In the data rows, 50 means zero.
Some points, each followed by its number:
[43 52 45 48 54 52 55 40 40 64 33 40 30 67 64 46 66 55 45 42 50 32 45 58 52 42
 46 46 21 59 37 44 45 40 58 60  7 58 59 57 60 63 47 58 58 50 71 45 68 56 51 48
 50 47 51 46 50 56 43 59 30 40 54 43 51 53 42 54 47 66 42 46 41 51 40 51 51 55
 61 60 51 46 56 59 51 53 43 62 67 54 44 77 47 42 54 46 50 55 36 51 56 39  0 60
 47 55 24 70 54 48 51 48 47 71 56 61 57  8 43 27 49 78 46 43 71 46 43 52] 0
[45 44 55 63 41 42 51 20 46 56 66 52 39 49 48 50 46 58 53 31  4 42 57 59 37 54
 47 53 52 49 26 68 28 60 47 55 46 48 36 64 13 44 46 45 42 62 61 61 37 42 67 56
 32 49 56 51 57 55 57 66 75 55 56 50 45 60 53 95 71 50 54 55 62 32 52 38 60 67
 45 28 49 55 54 70 54 38 53 50 62 46 34 42  8 65 49 63 69 46 63 63 63 55 48 45
 60 36 50 53 56 57 74 54 63 44 61 28 44 46 49 53 60 59 42 50 57 41 53 20] 1
[52 49 54 49 50 48 46 55 58 51 55 46 40 55 43 36 59 54 36 41 73 44 50 41 51 18
 41 44 47 70 61 63 38 69 59 38 59 54 28 39 75 31 41 16 25 68 51 43 45 54 40 36
 52 56 50 22 53 29 57 42 34 39 49 48 47 40 39 38 44 54 57 47 61 42 46 59 55 24
 54 52 44 38 80 54 59 52 77 58 52 37 53 66 44 58 58 52 50 62 49 48 52 44 63 57
 63 51 56 35 44 39 45 57 58 49 49 43 66 50 61 59 59 57 67 48 52 53 51 47] 2
[45 54 57 44 67 43 65 49 63 51 45 65 47 21 59 36 50 34 68 41 55 51 48 58 54 33
 36 36 37 39 38 66 53 41 63 53 58 68 56 41 47 55 51 67 30 31 64 46 55 42 56 63
 45 54 55 34 36 51 60 57 52 57 43 43 66 62 65 57 55 57 34 60 45 47 44 41 60 48
 34 40 52 46 58 49 58 33 60 50 62 46 50 49 45 26 44 44 52 51 65 84 79 51 55 54
 56 44 52 44 68 38 48 38 47 29 61 30 66 40 64 69 36 43 69 53 30 34 41 53] 3
[59 40 38 59 54 99 58 45 51 50 70 43 53 44 44 51 45 46 43 38 34 57 68 43 52 47
 59 51 49 46 45 52 57 59 40  0 53 40 41 55 53 55 47 48 45 42 39 51 34 65 46 59
 49 38 36 52 47 61 49 62 59 15 37 44 47 59 44 60 60 40 52 85 71 45 52 25 45 47
 50 56 65 73 35 55 51 41 63 57 37 50 17 46 40 72 43 86 29 40 40 35 47 50 39 43
 47 37 51 52 58 52 48 50 41 52 52 67 57 13 43 40 50 59 45 62 53 44 45 45] 4
[30 53 32 65 46 46 37 49 49 63 52 46 21 91 42 41 36 42 35 41 27 46 40 38 39 46
 55 51 36 51 46 48 60 44 56 48 54 49 42 68 52 50 53 63 44 61 49 62 57 42 58 30
 42 59 60 55 59 59 56 50 50 39 91 41 52 48 43 61  0 52 43 49 33 33 52 57 60 99
 43 40 52 40 57 86  8 48 22 59 35 55 60 43 53 50 69 28 43 57 56 41 41 24 58 82
 45 72 51 99 50 65 49 45 54 47 51 61 34 47 51 55 63 30 50 22 46 37 54 53] 5
[60 40 49 54 43 42 75 46 48 44 74 53 43 54 59 34 34 53 40 46 45 39 51 45 49 37
 60 27 51 63 61 52 60 51 34 22 48 62 58 46 45 53 49 73 55 67 45 51 51 55 49 62
 56 58 55 52 55 47 40 52 43 54 46 42 43 49 51 42 63 47 52 44 42 70 45 55 41 43
 63 54 24 51 51 49 43 55 52 48 34 55 51 57 49 48 29 62 55 38 57 66 53 47 67 42
 52 40 66 53 47 46 53 46 57 60 48 54 49 32 52 48 50 47 43 48 59 46 35 36] 6
[63 31 49 54 26 59  0 58 52 43 54  0 54 55 53 60 52 82 53 26 43 49 37 48 49 52
 33 54 47 51 39 60 46 50 50 31 52 38 39 53 70 75 12 40 52 55 40 14 47 53 55 48
 46 49 52 53 54 31  5 49 55 48 34 46 43 99 47 42 51 34 53 45 56 56 52 40 49 69
 51 63 56 22 35 41 51 50 54 34 45 44 43 48  7 72 56 51 43 58 52 47 46 29 46 77
 53 30  8 42 26 52 37 61 54 27 28 43 53 64 54 61 55 70 47 36 74 38 53 45] 7
[38 53 25 51 26 39 54 17 59 75 31 60 49 50 65 33 43 79  7 23 25 44 48 37 52 61
 46 53 41 53 29 63 28 36 47 72 73 52 50 32 70 60 47 57 47 99 54 78 54 61 59 52
 38 67 44 86 57 59 55 55 57 45 56 63 48 45 63 48 43 69 57 19  0 66 42 33 54 55
 17 41 52 59 68 26 91 99 58 38 51 70 51 58 47 44 44 44 28 27 16 47 36 59 41 52
 50 61 55 64 54 61 50 37 32 67 46 47 48 57 33 62 47 50 39 50 49 30 61 62] 8
[57 53 45 26 56 71 64 61 64 47 40 51 75 13 72 41 53 47 58 49 42 49 87 48 64 47
 63 67 36 46 99 60 57 52 52 39 47 47 57 36 49 57 59 36  0 44 64 47 35 47 30 43
 46 61 20 54 41 49 40 58 46 33 38 45 62 54 89 35 32 53 49 49 45 56 64 53 54 49
 62 62 42 49 53 43 71 34 52 75 49 38 33 46 49 53 50  0 72 41 50 62 61 37 47 61
 40 48 81 24 39 39 46 47 50 30 65 52 99 45 45  7 45 46 52 44 38 34 48 60] 9
[48 39 64 91 47 74 40 37 49 71 92 52 55 48 41 58 42 66 51 49 35 73 43 53 65 49
 51 57 49 57 55 36 58 79 20 61 65 61 57 59 55 41 56 55 47 43 45 50 36 38 71 45
 44 44 62 60 59 47 55 56 54 66 53 51 57 56 34 53 47 44 39 47 64 41 61 55 57 59
 50 47 38 46 31 50 51 50 35 48 33 64 42 36 49 55 29 42 43 56 60 35 45 40 53 45
 78 15 40 47 53 43 54 42 55 53 55 46 55 49 50 57 50 51 57 52 46 68 42 49] 10
[55 58 43 44 58 62 63 64 44 58 56 64 42 66 71 39 47 33 55 55 52 57 56 62 62 48
 62 50 56 44 75 50 51 36 50 36 52 67 61 60 58 46 64 77 48 45 46 27 47 48 48 43
 67 50 39 58 50 53 58 60 58 55 45 47 50 51 46 41 62 57 68 55 53 49 36 60 54 58
 68 41 48 59 50 47 37 28 60 37 53 49 41 50 38 35 40 36 50 45 59 51 43 46 47 45
 51 48 64 45 47 34 53 53 47 35 43 66 48 36 52 54 35 50 50 53 52 45 35 62] 11
[51 44 56 85 53 51 46 33 58 49 45 39 33 67 61 45 61 36 47 51 55 49 54 52 52 37
 47 56 52 53  0 52 49 61 53 52 23 22 62 49 59 55 48 48 42 50 42 50 59 38 39 49
 30 55 55 52 54 55 43 53 61 36 49 31 59 69 49 47 47 40  0 62 43 49 62 41 43 57
 44 54 56 48 44 44 28 29 33 37 57 53 44 55 60 51 87 56 44 57 35 38 78 32 50 47
 53 54 73 46 40 53 64 59 67 45 69 52 50 50 51 60 53 44 51 56 42 37 36 43] 12
[23 47 50 49 54 38 48 44 59 65 56 43 50 30 49 49 53 47 72 47 35 58 51 45 68 54
 50 54 51 60 64 46 91 34 51 55 66 27 53 56 30 43 55 57 34 36 39 42 40 41 48 59
 51 54 44 37 54 48 46 64 54 51 54 61 66 54 73 52 42 35 57 48 50 50 53 57 57 52
 42 50 48 47 48 57 58 46 39 56 42 39 47 43 51 43 61 38 62 45 77 51 32 51 57 54
 62 71 52 33 50 55 47 59 46 31 64 55 52 45 56 14 64 27 99 48 34 49 37 58] 13
[48 50 46 48 47 48 45 44 50 13 89 38 52 38 38 50 60 69 49 33 34 50 46 33 61 54
 58 74  5 62 54 53 38 68 43 49 99 47 48 46 41 37 55 45 49 50 43 84 52 58 89 52
 47 21 52 57 52 41 46 53 53 51 55 43 40 51 48 57 53 50 66  0 60 35 43 45 56 52
 36 60 46 51 41 74 64 41 53 50 58 46 40 51  9 49 36 75 63 51 99 44 48 32 33 37
 23 37 46 93 86 46 47 55 46 83 50 42 36 45 57 52 44 44 39 46 56 46 54 31] 14
[59 64 99 37 34 24 42 59 83 55 60 85 42 58 42 46  3 54  0 43 64 83 59 49  0 61
  0 32 49 34 25 55 52 61 83 31 52 36 41 38 77 54 54 39 46 69 56 41 52 57 44 19
 45 58 19 34 50  9 57 33 43 60 49 55  0 31 52 57 45 49 53 51 61 49 45 45 17 48
  4 39 72 51 99 36 70 68 60 35 41  7 46 39 37 99 61 52 47 48 35 48 46 53 48 58
 63 79 69 54 54 65 32 49 99 53 44 64 48 59 99 49 80 56 36 41 46 43 76 63] 15
[61 32 37 36 43 49 59 99 44 47 48 46 55 45 51 48 40 57 35 63 78 62 54 40 50 52
 48 13 29 43 45 45 48 51 46 54 69 32 48 47 58 23 57 11 67 51 51 45 56 51 31 42
 73 42  0 46 31 36 46 58 31 44 21 36 33 42 34 43 44 43 31 48 53 45 41 52 22  1
 52 80 51 54 49 46 55 47 29 49 47 44 43 49 16 48 47 46 68 42 53 61 31 49 62 47
 53 48 61 60 53 31 35 63 46 55 21 49 47 41 44 50 53 47 54  1 60 69 54 58] 16
[49 48 36 48 62 64 62 34 45 56 42 54 53 46 52 41 50 38 43 35 33 26 27 53 59 78
 56 53 34 57 41 64 33 60 61 43 36 59 43 46 46 52  0 56 50 49 45 73 50 68 68 49
 85 53 59 62 46 57 57 45 55 79 55 59 16 35 74 60 55 54 41 50 46 36 52 60 56 49
 32 50 55 51 35 86 53 72 99 38 44 57 58 66 21 92 49  5 45 34 57 35 49 79 40 59
 46 64 30 63 52 39 32 63 29 52 63 68 27 35 50 57 36 43 46 59 53 35 64 39] 17
[47 78 58 40 65 48 66 51 73 60 25 51 57 45 56 31 46 37 56 62 75 63 25 54 53 60
 55 66 60 56 52 47 51 52 44 43 40 44 76 45 39 46 72 59 68 48 59 28 67 46  0 43
 67 40 72 42 40 50 24 61 43 69 49 58 42 49 46 73 67 52 53 48 41 46 49 44 47 44
 55 60 38 58 29 51 41 51 34 42 53 77 71 54 87 42 68 53 48 48 44 58 42 99 41 62
 35 58 49 57 26 57 40 48 33 49 23 70 47 33 46 45 57 38 72 41 98 86 41 40] 18
[47 47 40 37 41 47 58 43 52 41 63 58 46 38 83 48 53 45 55 36 42 24 59 40 41 27
 37 45 64 36 41 55 49 54 51 47 58 45 57 39 54 64 35 53 47 61 58 52 56 51 49 59
 43 53 36 35 40 53 48 46 54 39 64 55 55 53 53 41 44 76 59 44 34 57  3 43 48 47
 58 58 43 26 89 49 72 55 63 68 59 51 54 51 42 33 20 54 44 56 44 72 42 56 67 55
 58 57 59 77 48 63 51 51 32 58 62 45 64 48 43 35 49 51 54 59  0 33 48 60] 19
[54 57 99 56 60  7 55 54 46 13  4 82 64 35 32 59 39 52 48 54 54 49 36 51 43 88
 41 64 42 41 52 73 55 41 50 44 45 17 65 60 40 40 34 52 52 52 59 52 17  0 49 64
 57 59 53 50 69 60 46 29 50 62 43 44 35 17 47 94 43 60 52 21 56 35 47 77  0 35
 26 37 82 45 39 76 46 52 61 29 55 66 45 51 37 89 50 44 43  4 57 38 50 64 41 33
 52 49 54 43 58 58 52  0 50 52 49 48 36 99 44 47 48 60 50 45 70 41 50 52] 20
[43 53 49 62 42 34 65 20 52 74 70 45 43 62 54 44 38 43 53 65 35 61 46 47 60 60
 63 50 53 63 42 30 43 46 54 52 56 57 56 47 40 43 55 50 51 57 58 57 61 59 62 50
 58 59 47 71 49 59 44 50 43 65 47 79 60 52 38 50 40 56 80 47 53 79 48 59 53 68
 61 53 27 65 49 38 42 53 51 54 31 57 54 57 53 49 42 39 48 43  2 53 46 58 55 66
 54 49 49 45 23 40 44 40 54 49 47 55 44 52 54 45 45 57 67 61 44 72 41 51] 21
[60 44 56 52 47 45 45 52 50 73 42 52 53 52 56 41 67 60 40 37 61 55 55 61 62 43
 59 72 49 62 51 43 54 38 48 44 43 44 41 41 47 67 45 49 37 42 68 50 59 53 43 45
 57 21 43 40 58 61 60 58 51 38 44 45 54 58 51 25 46 48 44 37 46 39 64 70 53 46
 57 64 56 50 49 54 57 55 57 44 63 46 45 71 54 59 41 47 47 62 53 44 62 39 71 36
 59 41 55 42 52 36 53 55 51 63 61 39 45 37 35 45 44 79 42 58 59 53 69 29] 22
New points follow, each followed by the numbers of its three nearest points above, nearest first.
[50 62 49 62 63 57 26 52 44 37 47 41 48 58 45 51 73 42 52 53 37 42 62 51 54 51
 42 64 78 45 49 52 40 57 48 60 47 55 53 66 55 60 46 54 45 57 54 58 51 43 63 58
 66 64 56 51 49 41 48 43 52 43 23 52 65 53 46 56 49 54 68 51 51 46 65 43 61 61
 46 48 51 41 47 62 42 44 59 47 49 41 25 55 51 60 49 56 46 41 56 47 59 29 24 57
 26 47 43 50 45 49 55 35 59 34 64 76 74 52 45 55 49 45 60 43 53 48 59 46] 11 0 22
[68 65 51 49 58  0 49 53 63 66 38 57 54 56 51 47 57 68 52 53 48 62 38 55 61 27
 63 49 73 68 49 44 52 58 47 45 34 58 34 50 44 62 67 46 66 51 33 33 66 65 45 83
 41 44 62 25 57 51 42 66 30 48 60 59 48 55 66 49 43 34 40 52 44 50 52 59 57 48
 98 53 37 73 52 56 37 48 39 50 67 54 66 66 73 56 66 44 99 58 59 99 53 50 46 35
 53 65 47 46 34 92 52 57 78 50 50 48 48 50 64 57 57 39 64 66 60 70 41 79] 6 22 13
[49 60 33 28 59 43 60 73 57 35 49 84 42 34 65 35 65 56 47 31 45 31 64 53 52 33
 43 59 36 45 57 59 67 50 62 50 56 56 56 52 55 64 45 61 36 49 44 50 63 55 49 46
 58 52 36 16 38 45 61 57 58 40 37 30 54 51 68 32 40 46 40 55 31 52 50 52 50 47
 52 64 47 52 62 59 54 38 54 63 56 25 50 49 44 34 55 32 77 45 54 64 59 27 44 93
 54 61 77 77 55 32 52 54 40 50 56 12 69 37 42 50 49 37 12 35 34 37 40 51] 3 19 11
[50 61 17 56 53 53 58 49 43 55 64 60 44 59  0 65 59 50 79 87 53 70 49 29 50 62
 56 45 62 44 64 49 63 45 72 51 45 38 37 60 80 45 64 48 32  0 55 46 45 45 49  0
 62 51 48 51 52 28 55 63 53 32 57 39 88 51 45 50 28 60 56 85 59 52 70 49 75 56
 55 51 99 40 55 49 45 62 40 99 51 41 37 52 73 46 75 53 45 47 32 51 56 51 45 45
 27 64 53 23 43 51 25 54 46 58 53 61 62 63 51 13 63 38 56 58 36 70 56 68] 13 11 2
[27 51 56 35 55 61 63 55  7 51 53 31 50 37 50 59 55 45 55 57 52 79 51 57 46 57
 53 59 35 55 70 54 46 19 43 40 48 70 17 43 55 60 59 79 53 45 67 56 61 51 29 62
 56 51 51 52 51 57 56 37 82 50 47 45 51 22 50 53 42 57 53 52 43 64  3 29 38 32
 56 45 41 56 43 44 49 55 24 20 56 60  0 36 55 44 41 67 41 39 55 36 30 82 42 39
 45 47 45 51 59 39 50 42 44 56 38 37 60 24 40 56 51 62 51 43 55 51 17 47] 11 6 4
[73 26 55  0 14 58 56 97 46 70 48 61 57 58 66 61 38 53 70 56 65 79 41 55 41 52
 37 47 63 72 38 61 46 29 65  7 53 47 27 55 58 51 63 30 47 40 59  0 54 65  0 47
 60 47 40 29 59 43 53 23 40 73 56 54 42 25 56 52 15 54 32 54 70 59 58 87 52 36
 52 73 46  0 21 36 73 24 48 54 43 57 44 45 23 61 65 56 59 66 60 31 64 53 53 57
 47 54 42 43 18 38 33 99 49 34 36 66 45 76 88 50 48 52 64 50 43 59 49 48] 2 11 16
[31 59 54 50 48 33 46 39 57 56 56 40 56 35 35 51 51 51 58 53 41 75 61 55 47 61
 46 52 56 38 62 81 43 46 74 65 48 34 48 70 58 59 46 43 17 52 50 71 12 41 52 60
 47 41 61 57 58 39 54 57 57 32 58 57 62 73 98 97 68 54 50 51 71 36 57 46 48 45
 38 10 56 53 50 78 46 54 54 46 44 40 47 52 67 99 51 45 54 41 99 60 72 60 48 56
 36 52 51 48 61 52 65 25 55 48 65 44 55 54 59 56 45 59 45 47 50 42 49 46] 1 3 13
[42 48 42 61 59 59 51 50 44 38 99 52 54 38 47 56 52 49 61 52 53 49 51 50 74 58
 50 59 38 53 51 44 78 44 55 49 38 26 49 48 38 41 49 42 58 19 38 31 50 55 48 56
 65 36 44 61 38 40 51 46 49 65 49 47 44 46 45 47 38 25 48 52 48 61 55 55 51 58
 54 49 50 49 34 41 51 53 49 44 34 65 55 34 60 43 49 49 38 60 41 29 25 43 51 48
 58 40 40 53 62 55 44 46 44 36 43 40 52 63 57 80 45 53 53 40 43 61 41 77] 10 11 13
[44 99 36 55 61 43 29 42 63 54 47 62 39 57 37 75 51 40 63 99 60 33 56  0 57 46
 47 31 53 54 54 49 37 62 70 63 41 49 38 52 24 53 48  0 27 45 64 36 13 66 50 41
 49 99 77 65 48 46 43 48 47 66 53 78 99 54  5 46 19 60 50 61 78 57 66 73 62 47
 65 69 32 64 35 53 65 60 53 99 54 41 51 24 48 53 61 63  0 62 50 50 44 53 43 39
 45 39 37 63  0 52 22 39 58 57 48 72 65 71 76 30 52 39 39 46 22 85 77 86] 21 2 10
[40 68 39 50 51 57 50 44 50 47 55 57 56 38 64 32 46 42 28 31 44 28 61 42 41 42
 66 60 46 57 46 41 49 48 48 57 38 49 50 43 45 45 39 53 62 99 67 55 50 53 38 53
 47 51 54 49 48 53 48 38 49 43 55 65 47 38 63 46 53 44 51 46 29 50 41 46 44 40
 60 48  2 62 45 57 36 52 41 50 37 68 74 66 56 46 28 50 58 50 46 69 49 62 60 63
 48 53 51 77 51 53 73 36 60 75 66 63 52 51 36 43 46 71 31 50 56 53 55 42] 6 19 22
[60 62 43 48 53 50 64 55 44 52 53 64 44 55 59 46 58 62 49 60 60 44 43 75 46 47
 99 47 67 50 42 44 69 48 44 37 52 31 51 45 54 50 46 52 77 48 35 33 70 79 40 51
 48  0 27 54 48 35 56 53 49 58 67 25 31 52 43  2 54 17 41 52 41 29 51 77 63 50
 47 66 47 58 11 48 38 29 46 56 55 62 66 60 60 47 56 53 51 71 35 28 46 46 42 56
 42 48 41 55 32 51 57 72 43 63 41 52 51 57 55 52 41 34 49 65 61 99 48 53] 22 11 6
[47 54 59 58 35 55 40 65 33 47 90 44 55 66 38 50 70 69 62 48 24 68 13 59 49 49
 53 49 49 57 58 15 50 54 49 38 47 18 60 72 61 42 58 49 54 45 45 71 52 49 60 50
 47 44 46 41 50 50 61 41 38 52 71 65 52 50 20 65 45 52 79 46 88 19 49 37 47 70
 37 78 39 64 46 45 47 37 66 51 57 50 46 35 59 49 33 75 49 91 49 56 62 48 37 45
 71 34 66 49 47 49 53 63 65 54 43 50 25 44 59 32 28 68 42 83 61 72 38 48] 10 21 22
[70 30 52 65 50 43 41 99 22 66 32 58 73 99 45 99 82 72 46 99 71 43  0 82 41 42
 28 15 53 39 61 33 45 52 61 68 60 51 33 86 77 54 81 41 75 56  2 46 51 28 41 52
 33 51 47 18 47 33 49 57 33 10 69 48 65 42  5 49 43 33 82 90 61 38 59 53 52 45
 55 46 99 42 59 52 59 45 50 70 61 61 89 43 70 51 88 67 40 47 60 42 54 40 61 55
 38 46 48 38 41 99 69 61 52 35 30 84 56 63  0 41 66 73 63 49 81 85 53 55] 2 11 22
[44 49 70 75 43 49 45 44 55 49 48 65 51 55 51 24 48 59 53 46 57 45 36 46 50 54
 51 48 70 60 38 29 61 39 41 47 67 30 50 60 70 48 32 44 39 64 55 48 52 29 52 13
 47 46 62 50 60 41 33 60 99 61 52 47 56 40 27 33 51 49 47 52 60 20 70 49 54 55
 58 62 37 48 24 61 47 76  3 65 33 60 54 57 71 55 51 45 51 53 55 49 47 52 68 57
 55 45 45 60 27 65 42 53 50 56 57 58 41 61 71 46 46 52 43 43 59 66 57 41] 10 22 6
[40 53 44 31 53 53 37 48 52 44 40 57 19 50 50 54 58 77 59 38 42 36 42 49 51 31
 41 81 63 53 71 85 34 42 43 51 67 50 44 39 38 57 52 45 55 62 61 77 42 54 46 71
 34 45 44 41 93 71 50 45 63 45 58 46 53 57 48 52 43 99 63 46 38 62 38 47 60 50
 58 57 43 36 52 52 63 60 83 65 99 66 44 41 51 37 52 49 49 71 54 62 51 64 53 54
  0 59 41 52 44 49 39 16 41 58 37 30 51 58 55 58 63  0 93 40 57 46 52 45] 19 2 3
[52 41 58 46 43 51 57 49 49 41 55 50 68 16 54 48 37 46 52 51 53 55 44 50 54 43
 49 48 62 51 49 57 46 27  9 48 47 82 57 34 54 46 47 54 24 43 42 22 57 55 43 51
 50 43 48 44 42 44 34 78 47 54 37 45 56 57 51 43 35 45 41 46 52 51 41 73 54 41
 34 57 42 54 35 49 53 45 39 45 33 59 45 59 51 46 38 60 47 47 63 50 54 26 42 71
 57 14 49 49 54 57 41 45 50 24 35 53 69 38 50 30 47 40 37 47 44 54 50 48] 6 11 3
[50 72 58 57 39 56 46 46 76 52 28 57 85 37 58 43 54 54 62 48 48 49 51 38 58 56
 62 79 65 75 45 44 53 45 45 58 51 47 56 35 31 69 47 21 51 56 53 45 48 44 50 48
 41 39 52 47 48 47 35 60 14 41 59 40 59 58 77 47 52 48 37 50 55 47 72 52 52 56
 39 64 48 34 28 67 56 64 46 80 53 53 51 60 62 62 49 41 64 64 53 57 64 59 42 34
 47 41 47 61 46 52 50 50 52 60 62 50 57 47 40 60 47  9 47 52 58 56 55 50] 22 13 6
[29 25 52 56 68 41 59 46 66 15 45 39 47 51 43 30 32 46 33 48 46 54 48 39 62 51
 52 49 61 46 50 29 61 61 44 56 74 53 55 61 44 51 41 63 54 55 41 51 52 52 65 55
 71 42 59 54 37 40 35 55 57 68 51 53 49 42 55 47 50 40 53 43 38 50 56 46 48 62
 46 55 42 46 39 54 37 67 54 53 35 56 68 39 61 29 49 34 49 35 49 51  6 43 30 64
 38 57 54 68 41 54 55 34 37 44 43 39 55 63 60 58 55 22 56 39 43 58 44 57] 6 21 13
[33 49 54 51 43 64 45 50 46 44 48 46 35 50 48 63 42 47 70 49 40 55 48 44 40 61
 28 48 52 34 46 49 52 39 46 64 49 57 48 64 56 41 43 59 44 52 57 50 55 52 81 49
 43 54 58 44 50 60 43 67 43 60 49 43 52 40 64 66 60 75 62 47 51 48 40 21 55 57
 52 40 57 59 58 41 63 26 51 51 56 36 40 34 43 18 28 50 50 55 63 78 53 63 56 55
 38 47 28 47 84 49 50 45 47 61 65 48 49 52 52 43 56 49 38 41 37 36 38 49] 3 11 1
[46 39 46 73 57 60 37 34 38 56 54 52 50 62 49 55 42 44 39 58 54 49 43 34 46 47
 45 42 49 48 48 37 44 83 34 29 55 56 50 62 46 32 54 54 52 65 42 88 37 53 64 40
 43 63  6 64 53 49 61 37 65 71 39 67 43 44  0 61 48 39 60 50 71 52 43 64 39 54
 65 45 40 51 46 57 40 53 57 65 48 48 53 49 48 55 49 60 46 51 26 53 55 85 69 57
 46 43 54 51 45 81 39 42 40 59 50 51 41 85 61 56 58 53 51 41 54 58 33 53] 21 6 10
[60 41 55 51 51 39 50 55 59 53 60 57 94 55 50 43 51 48 14 42  9 56 13 98 50 48
 38 61 36 49 76 24 55 61 31 48 48 41 45 60 44 44 53 53 37 78 38 61 84 47 55 58
 47 51 50 46 81 51 46 54 50 59 47 53 44 57 50 51 59 46 47 42 56 18 53 69 55 40
 58 40 38 57 37 66 36 66 49 46 50 57 84 28 53 68 45 45 67 31 64 75 44 43 70 39
 44 41 50 55 49 53 48 44 45 72 55 63 35 52 47 39 36 53 76 38 68 47 56 51] 6 22 10
[42 62 89 42 49 62 55 62 40 38 55 27 54 58 52 40 55 43 48 38 59 47 44 49 46 53
 48 45 48 75 43 48 43 39 54 65 51 67 54 59 66 69 49 64 52 57 55 52 37  0 53 48
 57 60 64 23 48 51 35 37 44 30 68 53 50 22 49 55 56 48 68 54 43 57 43 17 38 28
 48 45 55 50 54 54 52 63 57 15 48 54 30 45 57 52 42 51 39 41 62 39 49 56 50 51
 59 52 44 58 59 53 68 52 58 50 56 32 41 51 24 61 45 76 48 54 47 30 36 15] 6 22 11
[45 73 54 59 46 53 43 60 52 35 49 26 42 43 54 52 42 65 53 42 40 59 52 58 62 59
 34 41 54 52 43 38 61 51 39 41 58 43 60 55 60 51 16 50 39 54 53 45 62 49 52 60
 62 48 58 44 44 44 50 46 33 50 19 45 52 59 54 36 60 44 36 41 60 40 44 51 79 57
 36 59 40 63 40 46 50 45 17 42 37 41 45 41 55 55 49 59 48 49 57 50 28 49 53 52
 54 40 59 49 35 42 48 58 52 30 38 58 53 41 63 37 43 43 51 25 55 57 52 49] 6 11 13
[33 43 29 45 49 49 76 31 51 55 52 46 42 60 36 55 54 42 68 60 44 44 53 51 60 42
 52 80 48 51 50 50 49 50 67 63 51 56 51 42 52  0 60 29 56 40 42 63 34 60 84 45
 49 53 51 54 46 47 50 52 54 76 64 61 52 62 50 61 37 45 61 52 58 64 43 40 47 52
 52 39 39 54 64 33 63 50 59 58 45 55 69 36 56 49 41 46 51 56 48 68 53 49 49 55
 36 41 49 48 54 68 51 43 74 47 54 72 53 62 51 36 44 48 20 68 33 53 28 72] 21 11 6
[50 52 33 51 48 31 73 51 26 43 58 64 48 71 53 40 44 51 25 59 60 49 53 35 25 60
 57 25 62 40 27 34 44 65 41 41 43 37 32 67 52 45 53 58 47 57 55 50 53 40 31  0
 57 66 46 69 47 83 63 57 46 73 57 71 53 29 40 48 40 50 44 87 53 48 44 61 47 59
 59 43 38 66 60 81 35 51 48 55 21 48 46 52 60 59 57 51 45 40 35 68 42 65 55 47
 46 75 52 18 32 52 49 47 67 48 49 47 37 47 57 47 50 49 59 50 52 79 42 65] 21 6 11
[68 68 61 63 54 58 59 49 51 56 27 50 41 47 48 43 41 40 46 53 56 57 61 49 62 49
 46 48 32 47 44 51 50 39 46 46 30 44 56 52 86 56 47 53 38 54 38 33 60 50 60 51
 36 39 47 47 57 45 52 55 56 40 48 20 45 54 54 23 58 48 29 51 35 41 44 56 53 45
 49 54 51 68 56 19 41 54 51 46 61 49 50 66 61 51 44 43 44 53 37 50 46 47 67 24
 56 38 61 49 60 42 57 52 52 59 63 48 51 48 48 56 26 50 43 51 56 52 53 43] 22 11 12
[56 13 65 49 40 54 13 52 52 53 34 48 75 42 35 55 44 47 77 54 50 46 41 34 44 55
 65 46 81 65 82 57 13 43 62 58 51 46 12 34 37 44 29 14 55 53 55 58 26 72 59 45
 35 58 52 59 30 47 89 29 48 71 48 53 52 32 41 40 49 57 47 32 98 52 38 66 64 21
 51 58  8 32 37 42 93 52 72 55 68 43 57 45 27 55 40 64 53 74 57 25 43 59 32 56
 75 20 42 46 48 44 25 70 49 25 58 59 56 50 74 50 38 47 40 54 39 45 70 53] 2 22 10
[50 43 51 41 50 43 54 64 43 53 51 55 41 41 55 37 48 43 57 51 68 54 52 59 40 43
 50 43 51 54 45 56 52 64 65 45 31 45 38 85 52 49 48 80 48 37 48 36 43 40 42 53
 58 41 47 31 51 59 72 40 69 56 65 67 49 38 57 46 99 46 49 60 51 51 27 44 55 52
 52 46 39 63 51 61 43 53 51 43 43 44 54 58 42  0 65 58 48 45 40 49 48 55 68 53
 46 59 66 47 49 29 58 42 44 17 42 52 45 60 69 55 94 46 49 47 62 65 56 97] 11 3 6
[44 46 53 69 36 48 25 49 56 47 49 63 48 59 84 32 44 57 53 38 39 33 56 46 22 44
 28 48 39 56 38 16 71 76 66 39 43 52 62 68 78 89 39 48 43 49 20 35 62 46 52 58
 25 47 62 50 41 41 47 47 54 56 78 47 54 51 60 33 52 43 37 57 50 37 71 32 58 99
 73 46 66 30 48 47 51 49 45 54 19 60 46 49 50 59 68 60 47 64 28 22 53 29 43 68
 60 51 54 52 39 58 57 45 57 46 60 39 63 60 56 47 83 48 58 56 48 53 60 54] 12 10 5
[34 50 83 58  9 37 46 62 59 51 39 50 44 58 42 42 43 44 26 54 61 32 43 42 56 41
 38 48 48 79 56 51 41 55 84 46 46 75 54 39 61 28 33 27 52 54 46 37 62 51 61 33
 58 78 67 52 41 32 25 66  0 53 57 44 54 37 40 43 38 43 61 44 40 47 54 56 57 59
 48 53 48 48 55 63 45 52 40 61 39 39 65 68 47 40 81 49 46 57 60 39 34 22 60 54
 50 66 63 38 44 57 44 54 51 49 54 51 61 43 52 45 97 56 54 27 54 42 75 43] 2 6 0
[34 47 46 51 85 52 43 39 54 46 36 31 48 26 43 52 48 32 45 61 42 44 68 51 45 18
 54 47 50 65 71 64 19 46 52 68 48 54 58 53 51 56 51 50 44 42 62 71 32 55 39 48
 49 70 62 72 61 52 32 55 32 41 58 58 98 66 48 67 49 54 55 55 50 59 66 47 70 41
 43 53 44 13 46 39 49 51 50 56 47 44 23 38 75 52 54 51 29 56 70 43 67 34 58  3
 54 20 55 66 64 47 61  0 57 34 47 91 95 36 54 59 38 67 42 58 22 41 70 24] 3 6 22
[55 29  0 43 62 47 43 32 43 54 54 57 34 72 39 60 71 57 52 68 77 47 40 43 51 40
 41 46 59 38 59 40 33 51 40 59 55 58 58 37 30 56 64 52 58 45 51 66 44 45 42 53
 51 50 56 92 57 38 44 53 61 54 54 45 63 66  0 60 63 99 79 61 46 74 61 32 40 56
 53 38 60 61 41 45 26 62 51 52 89 54 56 47 61 44 55 42 23 57 47 43 56 51 47 39
 49 47  0 49 23 44 41 40 47 35 24 36 37 49 58 59 53 46 71 67 44 59 89 42] 21 11 22
